In the data rows, the value 128 means zero.
Here are some points, each followed by its number:
116 153 110 96 99 119 107 126 104 116 115 174 114 137 136 0
87 161 110 143 132 152 109 128 134 163 81 143 89 131 102 1
36 105 81 133 161 143 109 140 97 110 32 141 96 168 209 2
119 157 114 117 114 114 74 107 92 125 131 180 133 162 135 3
126 133 104 149 128 133 101 110 109 162 85 166 133 146 108 4
194 59 136 120 128 90 124 134 181 96 229 76 169 56 51 5
133 83 118 125 127 129 129 133 150 152 140 99 100 87 85 6
154 133 156 140 86 95 130 112 174 155 157 129 136 102 94 7
60 159 110 136 73 137 109 152 85 119 18 127 55 156 157 8
193 97 112 101 116 140 184 138 186 118 206 65 195 64 78 9
117 99 113 96 129 122 134 114 133 127 101 121 126 131 156 10
98 126 124 102 128 127 137 127 131 137 104 119 114 129 104 11
111 124 131 126 86 160 156 141 94 148 60 130 110 157 128 12
134 101 89 83 144 112 142 111 131 113 116 111 131 145 114 13
185 163 191 162 144 133 145 153 159 110 166 128 150 93 107 14
52 200 151 168 127 154 128 151 94 142 53 195 56 128 178 15
124 143 150 119 120 127 146 141 111 151 87 137 104 116 123 16
111 110 126 118 128 122 142 127 74 74 131 112 151 155 165 17
86 117 101 111 104 116 120 118 107 134 82 145 107 143 155 18
228 71 145 152 122 103 144 129 205 130 238 65 205 90 35 19
181 139 182 151 103 73 113 137 161 145 152 169 173 106 116 20
134 110 144 143 115 116 145 133 104 109 125 94 134 151 163 21
134 110 84 109 137 119 136 123 156 124 150 88 154 112 128 22
172 134 117 97 148 120 160 95 162 129 145 109 135 129 133 23
91 141 122 124 96 120 86 123 135 143 79 130 106 136 145 24
46 155 98 102 150 141 101 100 94 138 10 139 72 169 187 25
106 158 147 166 124 150 151 123 138 152 102 151 114 108 136 26
154 138 172 136 134 134 169 139 140 100 163 125 150 94 163 27
118 103 130 102 122 142 130 120 131 134 120 108 141 140 155 28
238 99 135 106 108 80 138 105 188 98 249 108 191 109 81 29
147 171 169 135 130 142 109 137 141 126 125 137 125 110 124 30
103 124 117 111 128 117 120 138 86 135 72 143 99 160 172 31
55 233 181 205 118 141 127 147 64 135 50 212 54 135 159 32
223 79 131 121 121 98 136 112 166 113 215 61 188 105 92 33
228 106 173 170 150 128 163 145 152 114 233 121 184 62 88 34
68 169 110 111 111 130 99 115 90 152 35 160 87 156 181 35
69 175 134 182 122 130 121 142 121 187 71 156 47 137 132 36
193 83 195 129 118 147 178 139 164 88 201 101 172 130 90 37
130 103 122 106 114 153 130 103 167 157 119 103 152 138 111 38
79 132 118 116 120 133 106 102 94 140 66 131 106 131 182 39
59 225 183 198 123 165 129 162 84 130 60 224 58 110 185 40
197 94 141 100 119 116 131 114 166 128 191 80 200 106 92 41
88 163 141 142 119 141 126 130 138 157 61 146 114 128 166 42
120 130 112 129 121 109 124 119 92 137 86 119 132 152 132 43
60 150 97 114 78 111 115 114 92 139 51 178 100 166 142 44
58 195 143 186 123 169 154 137 115 138 70 171 70 130 138 45
222 79 108 118 173 111 141 142 178 123 220 30 185 113 93 46
161 110 139 114 85 114 136 106 126 103 150 119 171 94 139 47
137 80 123 132 164 145 145 124 107 121 131 92 143 146 149 48
151 183 191 186 136 155 143 148 122 109 161 194 118 79 132 49
189 81 125 132 141 109 158 144 139 82 255 83 156 52 58 50
134 144 118 107 114 120 107 129 146 142 145 141 135 139 118 51
196 69 107 101 134 110 156 112 170 78 231 84 171 101 68 52
138 46 126 128 148 127 141 159 71 69 143 110 120 113 211 53
36 135 120 110 143 154 120 135 55 123 39 154 98 154 198 54
103 140 121 115 139 131 129 136 117 126 117 114 146 160 141 55
175 130 121 158 114 93 119 112 138 133 170 123 153 83 76 56
181 128 186 171 135 96 119 151 121 117 120 122 113 134 165 57
170 98 115 88 154 134 153 130 140 126 170 88 173 119 88 58
71 110 66 90 126 137 110 141 124 149 77 116 64 149 144 59
198 94 127 96 149 114 132 140 162 126 204 79 179 93 71 60
151 88 118 110 135 118 111 129 106 143 143 102 193 135 128 61
92 146 123 135 87 108 92 132 101 148 84 178 117 148 125 62
145 87 120 118 129 111 110 132 152 113 180 100 150 92 103 63
209 110 167 197 149 143 184 150 191 113 207 83 197 79 75 64
157 127 135 144 132 117 136 129 111 124 128 124 151 115 120 65
125 127 104 108 133 139 149 116 130 125 123 136 101 123 125 66
105 152 127 106 102 85 85 133 134 135 115 123 125 147 141 67
149 156 130 156 143 120 145 106 172 147 159 133 157 119 109 68
138 126 131 146 137 128 108 128 132 145 141 115 119 116 118 69
98 143 116 138 113 109 114 121 90 151 77 141 114 163 152 70
144 143 123 121 133 117 119 136 125 106 149 115 173 152 129 71
67 196 152 209 112 159 109 147 103 172 37 151 50 150 146 72
168 108 127 108 117 93 128 111 147 103 197 149 173 97 83 73
127 125 105 112 128 113 102 110 136 128 144 156 141 130 117 74
87 143 149 131 118 153 125 146 88 119 48 139 70 171 166 75
96 106 141 127 119 130 142 127 85 104 101 158 104 172 158 76
111 138 111 168 135 129 105 135 64 113 50 114 64 192 164 77
129 95 108 75 170 151 155 113 117 138 162 95 138 106 122 78
81 182 141 194 131 137 126 134 114 136 61 181 64 133 155 79
211 65 152 148 132 107 148 170 159 134 220 68 154 12 80 80
48 142 111 118 120 144 88 100 65 140 30 148 81 139 221 81
213 80 150 77 140 109 139 118 178 123 227 76 203 96 60 82
102 194 143 193 122 148 146 130 144 142 99 145 101 122 143 83
174 119 166 149 132 108 116 143 135 125 130 120 126 132 151 84
188 150 169 164 120 135 157 129 161 120 161 104 152 96 126 85
224 149 189 188 123 140 184 127 186 93 209 97 172 48 101 86
138 98 126 90 122 113 113 105 157 118 165 132 139 126 101 87
133 138 129 99 144 133 117 136 129 126 159 98 142 117 108 88
143 124 127 98 134 122 109 120 151 127 158 129 148 123 126 89
87 213 168 201 124 153 139 146 121 146 101 189 101 128 132 90
200 106 156 101 161 110 139 145 156 90 253 136 168 74 35 91
203 77 140 130 123 111 132 122 192 127 215 93 187 103 50 92
112 126 108 112 134 127 107 127 130 137 130 120 112 120 114 93
161 96 128 97 114 109 91 110 131 106 156 153 156 110 112 94
63 131 114 92 96 121 105 129 121 134 81 126 115 101 118 95
192 71 164 149 105 146 189 158 160 109 211 63 181 105 72 96
89 145 113 109 113 110 109 134 131 162 69 124 131 157 176 97
Which two points above are nearest to each new point? Their numbers follow each, nearest first.
83 199 150 186 110 144 127 124 122 154 65 172 79 163 158 ~ 79 45
160 92 173 153 121 157 183 155 120 99 169 81 141 145 122 ~ 37 21
211 91 190 145 130 126 142 122 127 84 222 57 175 147 90 ~ 37 33
164 156 180 168 128 139 145 132 153 113 147 157 130 116 86 ~ 14 30
185 102 156 135 113 91 130 124 176 137 212 106 153 94 67 ~ 92 60
51 111 118 107 150 164 113 142 43 114 13 120 87 163 207 ~ 54 2
76 134 128 102 108 135 116 135 107 123 72 127 102 123 130 ~ 95 18
140 120 124 144 128 121 137 103 150 132 167 144 155 130 102 ~ 68 74
97 129 107 97 119 131 111 128 115 149 113 136 98 148 158 ~ 18 31
86 158 94 92 93 116 88 129 119 169 39 156 91 161 171 ~ 35 97
169 117 123 139 115 100 124 110 144 128 161 115 158 96 100 ~ 56 63
142 141 147 123 113 113 133 121 131 120 139 123 149 158 125 ~ 71 51
121 138 129 165 137 127 107 129 134 158 128 129 89 102 106 ~ 69 93
100 132 104 90 137 142 145 133 79 119 77 139 128 160 148 ~ 31 43
108 120 85 108 132 128 124 122 137 141 122 113 127 122 134 ~ 93 10
74 163 125 188 124 132 111 141 113 184 71 166 64 115 135 ~ 36 79
59 101 94 112 126 118 128 149 114 138 96 114 77 120 127 ~ 59 95
57 163 118 119 79 135 95 120 93 187 41 163 81 185 196 ~ 35 44
76 186 140 173 118 116 113 171 109 181 68 151 50 138 110 ~ 36 72
154 98 97 76 141 100 151 109 150 108 145 102 149 137 87 ~ 13 58
199 56 123 76 181 148 202 125 174 87 199 19 186 122 95 ~ 46 52
198 19 183 134 126 137 186 144 83 47 168 68 164 139 140 ~ 37 53
85 161 114 125 71 102 85 119 91 166 65 182 115 158 132 ~ 62 44
40 140 97 97 152 141 126 133 70 125 62 146 94 165 180 ~ 54 2
111 154 144 169 143 141 130 135 144 145 126 172 110 120 101 ~ 26 83
121 163 188 175 128 160 146 151 93 108 124 173 100 115 147 ~ 49 26
139 123 131 104 121 127 108 125 146 121 152 119 143 120 136 ~ 89 51
165 130 161 150 92 124 141 111 174 141 171 121 153 104 58 ~ 7 56
84 120 150 146 171 128 130 153 49 71 79 145 100 148 192 ~ 76 31
84 119 68 94 144 158 125 157 133 136 78 105 20 153 161 ~ 59 31
148 131 112 102 141 127 152 103 150 133 118 103 136 131 153 ~ 23 10
107 155 142 181 145 142 149 118 142 170 118 165 83 144 112 ~ 26 83
209 122 156 193 144 149 197 148 202 142 215 113 165 60 57 ~ 64 34
67 210 173 165 124 166 114 164 97 168 35 197 56 125 182 ~ 15 40
163 106 128 94 114 112 94 116 127 110 159 143 155 107 107 ~ 94 87
155 93 112 114 127 131 164 139 150 105 196 110 127 79 79 ~ 63 58
110 82 119 113 161 132 140 163 126 72 161 86 134 118 160 ~ 48 17
162 135 132 110 110 128 130 119 157 126 177 122 151 121 103 ~ 89 87
133 149 190 188 122 161 162 133 123 88 134 156 114 127 125 ~ 49 26
161 114 125 110 122 120 122 109 154 131 160 98 165 118 116 ~ 89 22
147 178 193 203 130 157 151 127 139 91 148 179 120 103 108 ~ 49 14
63 163 112 161 122 131 109 137 111 167 72 158 68 139 151 ~ 36 79
33 141 91 102 136 134 120 140 105 146 23 139 84 171 179 ~ 25 35
80 163 114 138 137 134 101 117 130 136 103 177 98 137 134 ~ 1 62
158 102 156 155 118 155 180 143 110 78 146 86 143 154 127 ~ 21 48
151 128 142 103 128 103 124 128 146 133 160 127 153 135 123 ~ 89 51
165 130 174 139 133 135 130 143 133 114 129 109 126 162 152 ~ 84 57
70 154 106 89 117 120 108 123 94 140 36 152 97 146 202 ~ 35 39
71 185 154 169 122 157 121 154 85 134 68 190 78 123 174 ~ 15 79
52 166 105 123 121 144 79 106 100 174 52 141 85 163 174 ~ 35 25
97 134 132 184 146 145 136 153 108 153 114 127 97 118 134 ~ 26 83
45 166 102 168 114 117 62 168 95 174 66 152 59 116 154 ~ 36 72
149 107 149 128 146 138 159 134 130 97 182 95 182 124 113 ~ 58 71
209 104 168 172 151 133 183 166 185 152 231 61 150 69 85 ~ 64 34
62 176 120 175 137 144 80 158 86 197 60 189 28 108 150 ~ 36 15
214 128 173 213 142 158 193 120 200 131 214 127 185 103 51 ~ 64 86
137 128 138 165 146 123 161 131 159 142 174 132 155 126 84 ~ 68 65
101 133 178 162 117 161 149 151 79 114 81 133 83 158 154 ~ 75 76
100 134 108 101 126 120 108 123 142 155 76 122 102 175 154 ~ 97 24
211 106 177 180 134 166 162 149 190 121 206 108 149 93 35 ~ 64 34
120 129 136 96 131 126 146 118 147 126 147 111 142 104 70 ~ 88 87
79 144 119 130 136 111 94 121 95 146 86 166 105 170 148 ~ 70 31
185 144 149 162 131 124 153 107 138 149 157 99 143 87 129 ~ 85 68
154 118 130 118 87 88 100 99 149 121 187 149 171 126 89 ~ 73 94
75 204 179 214 137 171 132 149 139 164 89 171 104 130 126 ~ 90 83
171 96 129 108 136 105 129 115 145 104 214 154 164 112 70 ~ 73 87
72 145 123 130 113 142 114 137 112 129 73 122 73 171 173 ~ 75 31
152 132 164 169 127 154 153 138 128 98 179 173 125 82 97 ~ 49 14
176 113 139 150 114 109 106 109 135 112 182 143 163 75 74 ~ 56 73
104 145 118 102 120 97 101 135 132 129 95 121 115 153 141 ~ 67 24
69 162 114 111 115 135 112 115 84 149 29 166 92 154 181 ~ 35 25
67 123 96 90 121 136 101 115 118 155 96 127 75 155 152 ~ 59 18
93 133 107 108 95 111 116 121 106 137 80 156 120 155 128 ~ 18 62
124 119 132 121 96 116 122 119 127 117 120 123 141 150 144 ~ 28 21
211 65 142 90 146 112 139 119 192 113 223 85 216 95 61 ~ 82 92
65 161 104 105 107 134 80 125 87 149 46 156 79 144 195 ~ 35 81
202 88 124 138 141 96 154 145 136 90 255 60 165 49 51 ~ 50 5
130 184 189 175 135 146 134 134 116 107 146 198 128 101 124 ~ 49 30
242 82 159 111 132 107 145 131 168 117 229 77 170 109 114 ~ 33 41
172 111 148 123 106 113 148 117 164 134 173 107 151 104 94 ~ 7 63
55 142 99 101 150 144 107 109 97 136 29 133 81 168 181 ~ 25 35
65 156 110 116 84 120 76 126 116 145 44 164 73 169 191 ~ 35 44
14 143 102 103 159 150 132 143 30 111 62 161 91 167 197 ~ 54 2
108 81 155 152 132 156 153 136 89 47 131 95 126 166 163 ~ 17 21
184 59 121 106 118 107 158 119 179 110 234 56 181 50 60 ~ 5 52
159 96 117 104 141 127 144 124 144 122 165 120 199 110 96 ~ 58 63
60 163 91 105 107 104 101 122 104 161 49 159 111 167 179 ~ 35 44
195 69 144 129 123 139 186 141 158 110 209 59 175 102 80 ~ 96 9
182 102 144 122 139 118 139 129 159 92 195 82 186 123 100 ~ 41 60
106 142 97 94 99 138 108 129 108 101 133 179 124 134 130 ~ 0 3
134 109 146 96 138 105 131 112 131 140 127 105 148 129 158 ~ 28 10
107 218 166 168 115 143 123 154 116 116 90 196 82 122 155 ~ 90 79
165 87 116 82 157 131 151 124 158 126 169 82 161 112 98 ~ 58 60
99 131 145 146 119 136 132 160 77 77 115 160 127 144 189 ~ 76 17
71 152 102 134 139 133 119 121 80 135 66 140 101 128 171 ~ 39 31
